Named turns come first, each shown by rows before and after it. Which turns, in which order, take the first row of each pair that follows to the second? Write the first one first, as in the answered first pair.
B (before -> after):
|   2 |  -4 |  16 | -14 |  -4 |   1 |  -4 |  -1 |  -7 |   1 |  -1 |   5 |   6 |  20 |  10 |  -2 |   6 |   2 |  -6 |   4 |   4 |  -8 |  -3 |   6 |  -1 |   5 | -> |   5 |  -7 |   5 | -14 |  -3 |  -1 |  -2 |  -5 |  -9 |   3 |  -8 |   1 |   7 |   8 |   7 |  -6 |   9 |  -3 | -10 |   7 |  -8 | -12 |  -6 |  15 |  -2 |   2 |
|  -8 |   0 |  -4 |   3 |   0 |   6 |  -2 |  -6 |  -5 |  -7 |  -2 |  -5 |   0 |  -7 | -17 |  -2 |   6 | -13 |  -5 | -13 |  -7 |  -7 |   4 |  -2 |   3 |   4 | -> |  -2 |  -1 |  -7 |   6 |   1 |  -5 |   2 |  -4 |   4 |   2 |   4 |  -5 |  -1 | -17 | -10 |  -2 |  20 |  -7 |   0 | -10 |   1 |  -4 |   3 |   1 |  -6 |   3 |
|  -1 |  -4 | -12 |   0 |   7 |   4 |   5 |  -4 |  -4 |  -1 |   2 |  -6 |   5 | -15 |   3 |  -6 |   3 |   0 |  -5 |   2 |  -1 |   2 |  -4 |   8 |   1 |  -7 | -> | -3 |  3 | -2 |  0 |  6 |  3 |  4 |  6 |  2 | -2 | 11 |  0 |  4 | -4 |  9 | -4 |  5 |  7 |  0 | -3 | 15 |  4 |  0 | -4 |  0 | -2 |
M (before -> after):
|  -5 |   6 |  -1 |  -3 |   4 |   6 |  -1 |   2 |   9 |   5 |   5 |  -3 |   5 | -12 | -11 |   8 |  -2 |   7 |   2 |  -3 |  -3 |   4 |   9 |  -6 |  -7 |  -4 | -> |  -5 |   7 |   1 |  -1 |   3 |   6 |  -1 |   2 |  10 |   4 |   6 |  -4 |   6 | -11 | -12 |   5 |  -2 |   4 |   3 |  -4 |  -3 |   4 |  10 |  -6 |  -6 |  -5 |
|   8 |   3 |  -4 |   6 |   6 |  -4 |   4 |   0 |   5 |   5 |   3 |   1 |  -3 | -12 |   4 |  -1 |  11 |   7 |   2 |   7 |   4 |   2 |   0 |   1 | -11 |   3 | -> |   6 |   3 |  -6 |   2 |   9 |   7 |   0 |  -5 |  -3 |   0 |   0 |  -4 |   0 | -12 |  -3 |  -2 |   5 |   1 |  -5 |   7 |  -7 |  -1 |   1 |   5 | -10 |  -2 |
|   4 |  -8 |   1 |   1 |  -2 |  -4 |   5 |  -6 |  16 |   8 |   3 |  -3 |  -5 | -10 |  -9 |   4 |   2 |  -4 |   9 |  -8 |   0 |   1 |   2 |  -3 |   4 |   1 | -> |   5 |  -8 |  -3 |   2 |   2 |  -3 |   5 |  -9 |  13 |   7 |   3 |  -4 |  -5 | -17 |  -8 |   4 |   5 |  -5 |   6 |  -4 |  -2 |   0 |   2 |   3 |   2 |   0 |
C (before -> after):
|   5 | -13 | -11 |   2 |  -4 |   4 |   0 |  -5 |  -5 |  -2 | -13 |  -1 |  -4 |  -8 | -19 |  -3 |  -9 | -14 |  -1 |  -3 | -29 |  -5 |  -4 |   9 |   6 |  -2 | -> |   2 |  -9 | -10 |  -2 |  -2 |   9 |  -1 |  -6 |  -9 |  -4 | -13 |  -2 |  -1 |  -6 | -19 |  -3 | -11 | -13 |  -5 |  -5 | -28 |  -4 |  -2 |   8 |   6 |  -3 |
|  -2 |   2 | -10 |  -4 |  -2 |   6 | -20 |   3 |  -8 |   6 |   2 |  -7 |  -4 |  -7 |   2 |   5 |  -7 |  -6 |  -7 |  -2 |  -9 |   0 |  -3 |  -1 |   6 | -12 | -> |  -2 |   1 |  -9 |  -3 |  -6 |   3 | -22 |   5 |  -4 |   9 |   1 |  -4 |  -4 |  -1 |   2 |   6 | -11 |  -3 |  -3 |  -4 |  -7 |  -1 |  -3 |  -6 |   8 |  -8 |
|   1 |   6 |  -5 |   4 |  13 |   0 |   4 |   2 |  -6 |   2 |   2 | -10 |   4 | -15 | -11 |   0 |  -1 |   2 |  -5 |  -4 | -13 |  -1 |   6 |  -3 |  -8 |  -3 | -> |  -4 |   7 |   2 |   2 |   9 |   4 |   0 |   5 |  -6 |  -2 |   4 |  -6 |   5 |  -2 | -14 |   3 |  -8 |   0 |  -3 | -10 | -13 |   0 |   8 | -11 |  -1 |   1 |
Pairs:
Between the rows of a pair lie two turns.
| -22 |  22 |   3 |  -2 |  -9 |   8 |   3 |  -5 | -21 |  -1 |   1 |   9 |   9 |   2 |   3 |   3 | -12 |  14 | -18 |   2 |   4 |  -4 |   2 |   4 |  -9 |   2 | -> | -13 |   3 |  -7 |   2 | -21 |  -1 |   6 |  -8 | -12 |   6 | -15 |  13 |   4 |  -5 |  -8 |   3 | -19 |   4 |  -7 |  -2 | -17 | -12 |  -6 |  10 |  -1 |   5 | -> C, B
|  -2 |   9 |  -8 |   5 |   8 |  14 |   2 |   2 |  -4 |   9 |   2 |  -3 |  -1 |  -7 |  -3 |  -4 |  10 | -10 |  -6 |  10 |  -4 |   2 |   2 |   4 |  -5 |  -7 | -> |  -4 |   8 |   4 |   6 |   0 |  13 |  -2 |  10 |   5 |   8 |   4 |   4 |  -2 |  14 |  -5 |   0 |   0 |  -6 |   5 |  -1 |   8 |   2 |   4 | -14 |   2 |   2 | -> C, M
|   6 |  -4 |   0 |   3 |  -3 |   1 |   0 |  -9 |  -1 |  -2 | -14 |   2 |   0 |   1 |   5 |  -3 |  -4 |  -6 |  -2 |  -1 |  -5 |  -7 |  -4 |   1 |   3 |   2 | -> |   7 |   0 |  -4 |   5 |   1 |  -1 |   4 | -11 |   1 |   2 |  -8 |  -1 |  -2 |  -8 |   9 |  -3 |   2 |  -4 |  -5 |   5 |   0 |  -2 |  -2 |   3 |  -4 |   0 | -> B, M
|  -2 | -14 |  -4 |  -4 |  -9 |   0 |  -8 |  -9 |   1 |   0 | -16 |   3 |  -5 |   4 |   5 |  -8 |  -4 |  -2 |   3 |   4 |  -8 | -14 |   1 |  11 |  11 |   8 | -> |  -5 |  -8 |  -2 |  -8 |  -3 |  10 |  -9 | -10 |  -6 |  -4 | -15 |   0 |  -2 |   3 |   6 |  -9 |  -3 |  -3 |  -3 |   7 |  -8 | -13 |   3 |  12 |   8 |   5 | -> C, C
|  1 |  5 | 10 | -2 | -4 | -3 |  3 |  0 |  9 |  2 | 11 |  6 | -4 | 13 |  1 |  0 |  9 |  4 |  2 | -4 | 17 | -3 |  0 | -3 | 11 |  8 | -> |  5 | -7 | -1 | -1 | -8 | -2 |  3 | -8 |  6 |  1 | -3 |  4 | -5 |  8 | -9 | -2 |  1 | -6 |  3 | -5 | -6 | -9 | -6 |  7 | 19 |  7 | -> B, C
|   7 |  -2 |   2 |  -2 |  -6 | -12 |  -3 |  -1 |   6 |   3 |   4 |   2 |  -1 |   4 |  13 |   0 |   4 |   7 |   7 |   5 |  14 |   2 |  -5 |   1 |  -2 |   2 | -> |  3 | -3 |  7 | -4 | -9 | -9 | -5 |  0 |  3 | -2 |  0 |  6 |  2 | 13 | 11 |  0 | -2 |  7 |  4 |  4 | 11 |  0 | -5 | -2 |  3 |  5 | -> B, M
|   4 |   7 |  -2 |   2 |  11 |  -4 |   1 | -10 |  -6 |  -4 |  -1 |  -6 |  -2 |  -7 |   6 |  -7 |   5 |   8 | -10 |   7 |   3 |  11 |  -7 |  10 |  -3 |   1 | -> | -1 |  8 | 12 |  3 |  5 | -5 | -5 |  1 |  3 | -3 |  5 |  2 | -4 | 12 |  7 | -3 | -2 | 15 | -3 | -2 | 12 | 13 | -7 | -6 |  4 |  6 | -> B, C
| -1 | -7 |  1 | -1 | -8 | -3 | -5 | -3 |  1 |  5 | -6 | 12 |  5 | 17 |  8 |  5 | -3 |  0 | 16 |  4 | -3 | -1 |  0 | -3 |  3 |  3 | -> |   4 | -10 |  -5 |   2 |  -6 |  -8 |   0 |  -6 |   6 |   8 |  -7 |   8 |   5 |   4 |  10 |   2 |   4 |   1 |  17 |   7 |  -4 |   0 |  -3 |   3 |   0 |   2 | -> B, B
|  -5 |   3 |  12 |  -1 |  -6 |  -1 |  -4 |   6 |   3 |  -4 |   4 |   9 |  -1 |  13 |   1 |   2 |  -3 |   5 |   8 |  -4 |  11 |   2 |   0 | -10 |   7 |   6 | -> |  -2 |  -6 |   4 |  -1 | -11 |  -3 |  -2 |  -2 |   1 |  -3 | -10 |   9 |   0 |  10 |  -4 |   1 |  -9 |  -3 |   7 |  -5 |  -7 |  -5 |  -3 |  -2 |  11 |   5 | -> B, M
|   1 |  -5 |  -5 |  -4 |  -4 |  -2 |   2 | -13 |   2 |  -5 |  -7 |   0 |  -2 |  -9 |  -4 |  -6 |   2 |  -1 |  -2 |   3 |  -3 |  -3 |  -5 |   9 |   1 |  -4 | -> |   5 |  -7 |  -3 |   0 |  -6 | -10 |   3 |  -9 |  10 |   0 |  -1 |   0 |  -3 |  -9 |  -1 |  -4 |   5 |   3 |   4 |   2 |   8 |   1 |  -5 |   0 |  -2 |  -1 | -> M, B
|   2 |  -8 |  -6 |  -3 |   0 |   0 |  -1 |   0 |   3 |   2 |  -4 |  -3 |   3 | -10 | -10 |  -4 |  -2 |  -6 |   3 |  -1 | -14 |   5 |   0 |   6 |  -2 |  -3 | -> |  3 | -7 | -3 |  0 | -2 | -9 |  1 |  4 | 11 |  7 |  2 |  0 |  1 | -7 | -7 | -3 |  1 | -1 | 10 | -2 | -4 |  5 |  0 | -2 | -5 |  2 | -> M, B
|  -3 |  -1 |  10 |   2 |  -8 |   6 |  -6 |   5 |   4 |   6 |   6 |   3 |  -2 |  18 |  -4 |   6 |  -6 |   9 |   9 |  -5 |   9 |  -2 |   5 | -11 |   7 |   7 | -> |  10 |  -8 |  -8 |   8 |  -5 |  -7 |   6 |  -4 |   9 |  16 |   1 |  -4 |  -5 | -12 |  -1 |   1 |   7 |   6 |   9 |   4 |   0 |  -1 |   0 |   9 |  -5 |   1 | -> B, B
|   2 |   1 |   3 |  -3 |  -4 | -15 |   0 |   2 |   1 |   7 |  -3 |   3 |  11 |   4 |   2 |   1 |  -1 |  -2 |  -3 |   5 |  14 |  -9 |   6 |   0 |   1 |  11 | -> |   4 |  -4 |  -3 |   0 |  -4 | -12 |   2 |  -5 |  -3 |   6 |  -9 |   0 |  12 |  -3 |   0 |  -1 |  -1 |  -6 |  -6 |   7 |   3 | -11 |   3 |   8 |   1 |   8 | -> B, B
| -11 |  -2 |   6 |   1 |  -5 |  -6 |  -5 |   1 |   3 |  -5 |  -1 |  -2 |   1 |  10 |   5 |  -5 |  -8 |   4 |  -3 |  -5 |  -1 |  -2 |   2 |   0 |  13 |  -2 | -> |  -5 |  -2 |  -4 |   2 |   1 | -10 |   1 |  -5 |   3 |  -1 |   0 |  -6 |  -2 |  -5 |  10 |  -8 |   1 |   4 |  -7 |   1 |  -2 |  -1 |   0 |  12 |   4 |  -8 | -> C, C
|   7 |  -5 |   2 |   4 |   3 | -25 |   6 |   0 |  10 |  14 |   4 |  12 |   2 |  -1 |  15 |   8 |  12 |   8 |  17 |   1 |  -1 |   2 |   0 |   5 | -11 |   7 | -> |  -6 |  12 |  15 |  -1 |   8 | -10 |   0 |   6 |   0 |   3 |  14 |  12 |   5 |  16 |  18 |  10 |   9 |  12 |   4 |  -3 |  11 |   6 |  10 |  -8 |  -9 |   5 | -> M, B
|  1 |  2 |  6 |  1 | -2 | -5 |  1 |  7 |  6 |  2 |  4 |  3 |  2 |  6 |  8 |  1 |  3 |  4 |  8 | -1 | 13 |  0 |  1 | -7 | -2 |  3 | -> |  0 | -2 |  7 | -1 | -6 | -4 | -2 |  3 |  5 | -1 | -6 |  7 |  2 | 15 |  4 |  1 | -6 |  2 |  6 | -3 |  5 | -5 | -1 | -4 |  7 |  5 | -> B, M
|   0 |  -8 | -15 |   5 |   7 |   2 |  -1 |   0 |   5 |   6 |  16 |  -6 |   2 | -24 |  -6 |   7 |   9 |   0 |  -1 |  -1 | -10 |   5 |   4 |   6 |  -8 |   4 | -> |  -4 |  -4 |  -6 |   7 |   6 |   2 |  -2 |   5 |   9 |   7 |  23 |  -3 |   1 | -18 |  -6 |  11 |  10 |   5 |   4 |  -5 |   0 |   7 |   8 |  -4 |  -8 |   7 | -> M, B
|  -9 |  11 |  12 |  -5 |   2 |   7 |  -7 |  -2 |   1 | -13 |   4 |   2 |   6 |  12 |   2 |  -1 |  -1 |   2 |  -7 |   4 |   8 |  -7 |   3 |  -8 |   7 |   5 | -> |   6 |  -2 |  -2 |   4 |   0 | -14 |   6 |  -7 |  13 |   3 |   2 |   1 |   0 | -12 |   7 |  -3 |  12 |   5 |   4 |  11 |   6 |  -8 |  -5 |   6 |  -3 |   5 | -> C, C
| -14 |   6 |   9 |  -9 |  10 |  22 |  -3 |   4 | -11 |   2 |   1 |  -5 |   5 |   8 | -16 |   8 | -17 |  -1 | -16 | -13 | -20 |   5 |   7 |  -2 |  15 |  -4 | -> | -5 |  8 |  8 |  3 | 10 | -5 |  9 | 15 | 12 | 20 | 24 | -3 | -1 | -5 |  1 | 11 |  8 | 20 |  0 | -9 | 17 | 16 |  5 | -9 | -5 |  0 | -> B, B
| -7 | -2 |  1 | -8 |  6 |  4 | -7 | -5 | -9 | -8 | -3 |  5 |  1 | -4 | -1 | -2 | -8 | -4 | -1 |  5 | -6 | -2 |  4 |  3 |  7 |  3 | -> |  -4 |  -2 |  -7 |  -6 |   8 |   2 |  -3 |  -6 |  -8 |  -3 |  -3 |   3 |   1 | -14 |  -1 |  -2 |  -4 |  -3 |  -1 |   8 |  -8 |  -1 |   5 |   7 |   0 |   1 | -> B, M
